Small tables with named rows and columns. After each table, cells are looked up by row and column.

buzavev:
|  | sonis | turitem | turago |
|---|---|---|---|
| vebid | 84 | -17 | 60 |
| zuribek | 21 | -52 | -51 |
| zoneruf | 21 | -23 | -3 |
| tep | 6 | 11 | 50 |
| maso | -40 | -24 | -49 |

zuribek, turago: -51
vebid, sonis: 84
zoneruf, turago: -3
zuribek, turitem: -52
maso, turago: -49
tep, sonis: 6
vebid, turago: 60
Row with the largest turitem: tep

sifofu =
|  | zul | gulunid | bagara | mosura | vilokit | vevu | beba |
|---|---|---|---|---|---|---|---|
| pesa | 13.1 | 38.2 | -21.6 | 12.0 | -9.9 | 5.1 | 18.4 |
| kizoz | 2.2 | -19.0 | 32.2 | -35.4 | 40.2 | 3.5 | 15.2 |
| muzini | -12.1 | -29.3 | 19.4 | 2.2 | 4.7 | -0.3 | -17.7 |
| vuziga | -23.0 | -89.4 | 56.2 | -26.2 | 32.0 | -4.8 | -27.7 |
| nideku | 12.7 | 39.5 | -18.1 | 12.5 | -8.5 | 6.1 | 14.5 |
| gal | 14.0 | 32.3 | -21.6 | 12.0 | -9.2 | 4.8 | 16.3 |
| vegov | -8.9 | -18.3 | 4.4 | 17.6 | -8.7 | -1.6 | -22.6 |

What is the bagara of nideku in sifofu? -18.1
What is the bagara of pesa in sifofu? -21.6
What is the vilokit of pesa in sifofu? -9.9
What is the zul of gal in sifofu? 14.0
What is the mosura of muzini in sifofu? 2.2
What is the vevu of gal in sifofu? 4.8
What is the beba of vegov in sifofu? -22.6
What is the vevu of vuziga in sifofu? -4.8
What is the vilokit of muzini in sifofu? 4.7
What is the bagara of gal in sifofu? -21.6
What is the vilokit of vuziga in sifofu? 32.0
What is the vilokit of nideku in sifofu? -8.5
What is the vevu of muzini in sifofu? -0.3
What is the beba of kizoz in sifofu? 15.2
What is the zul of vegov in sifofu? -8.9
What is the vevu of vegov in sifofu? -1.6
What is the vilokit of vegov in sifofu? -8.7
What is the gulunid of vuziga in sifofu? -89.4
What is the beba of muzini in sifofu? -17.7
Row with the largest gulunid: nideku

Table dus
columns: rori, lupob, nalof, nopupi, vav, nevid, zutapi, vem
gapigov: [46, 96, 88, 62, 111, 115, 132, 134]
tasik: [203, 109, 153, 64, 71, 53, 125, 102]
lev: [50, 112, 93, 61, 238, 177, 141, 117]
susare: [131, 163, 132, 58, 80, 69, 162, 113]

nalof of susare is 132
rori of gapigov is 46
lupob of lev is 112
lupob of gapigov is 96
zutapi of gapigov is 132
zutapi of tasik is 125
nopupi of susare is 58
vav of lev is 238
nalof of lev is 93
rori of susare is 131
rori of lev is 50
vem of lev is 117
nevid of susare is 69
nalof of gapigov is 88
zutapi of lev is 141
lupob of tasik is 109
vav of susare is 80
zutapi of susare is 162

lefevog =
,gula,falugis,dafolo,dozeg,gadodod,mos,gepunak,nuzodak,fup,vogel
vimelob,145,170,203,190,194,138,99,128,72,139
belukat,196,118,103,178,117,168,101,90,91,150
mip,124,133,152,160,151,178,145,83,134,100
bitufa,137,110,183,159,124,164,97,139,122,63
zuz,149,112,136,166,128,176,106,106,129,95
monutel,152,130,189,160,117,151,109,128,92,86
bikor,170,145,114,193,157,163,77,105,102,143
fol,136,124,180,170,172,166,115,117,118,108
nutad,188,107,125,166,101,166,111,96,94,125
lekos,126,122,152,167,174,180,126,95,140,108
puf,159,134,128,172,131,169,117,90,109,122
manos,148,127,163,169,120,159,87,133,110,78

fup of bikor is 102
gula of belukat is 196
fup of manos is 110
fup of puf is 109
mos of belukat is 168
falugis of monutel is 130
gepunak of vimelob is 99
fup of bitufa is 122
gula of bitufa is 137
mos of vimelob is 138
gepunak of lekos is 126
dafolo of belukat is 103
vogel of vimelob is 139
gadodod of mip is 151
nuzodak of bitufa is 139
nuzodak of belukat is 90
falugis of mip is 133
vogel of monutel is 86
Which row has the largest nuzodak? bitufa

Table lenisa
,ripize,ved,megidog,ralege
tivimot,7.2,1.0,-3.7,6.8
nezo,-2.8,-5.5,-4.5,-6.6
kun,4.6,2.7,1.0,4.8

ralege of kun: 4.8
megidog of kun: 1.0
ripize of tivimot: 7.2
ved of nezo: -5.5
megidog of tivimot: -3.7
ralege of tivimot: 6.8
megidog of nezo: -4.5
ripize of kun: 4.6
ved of kun: 2.7
ved of tivimot: 1.0
ralege of nezo: -6.6
ripize of nezo: -2.8

fopitil:
columns: ges, ponok, nuz, kasupiz, kulug, gifugep
sus: [0.193, -0.577, -0.098, -0.435, -0.542, -0.895]
teb: [0.193, -0.577, -0.045, -0.435, -0.542, -0.886]
tedan: [0.193, -0.577, -0.098, -0.435, -0.542, -0.887]
ger: [-0.160, -0.226, 0.573, -0.435, -0.542, -0.357]
fotubu: [0.193, -0.577, -0.355, -0.435, -0.542, -0.779]
kop: [0.282, -0.577, -0.098, -0.407, -0.573, -0.779]
vagu: [0.224, -0.577, -0.227, -0.362, -0.670, -0.779]
mamif: [0.193, -0.584, -0.855, -0.435, -0.818, -0.779]
rika: [0.191, -0.393, 0.612, -0.223, -0.498, -0.648]
kud: [0.193, -0.577, -0.098, -0.435, -0.542, -0.886]
foti: [-0.036, -0.422, 0.304, -0.435, -0.542, -0.602]
figefuf: [-0.508, -0.220, 0.335, -0.435, -0.542, -0.210]

What is the nuz of tedan in fopitil?
-0.098
What is the gifugep of figefuf in fopitil?
-0.210
What is the kasupiz of teb in fopitil?
-0.435
What is the gifugep of fotubu in fopitil?
-0.779
What is the nuz of sus in fopitil?
-0.098
What is the kulug of foti in fopitil?
-0.542
What is the ges of vagu in fopitil?
0.224
Row with the largest kulug: rika

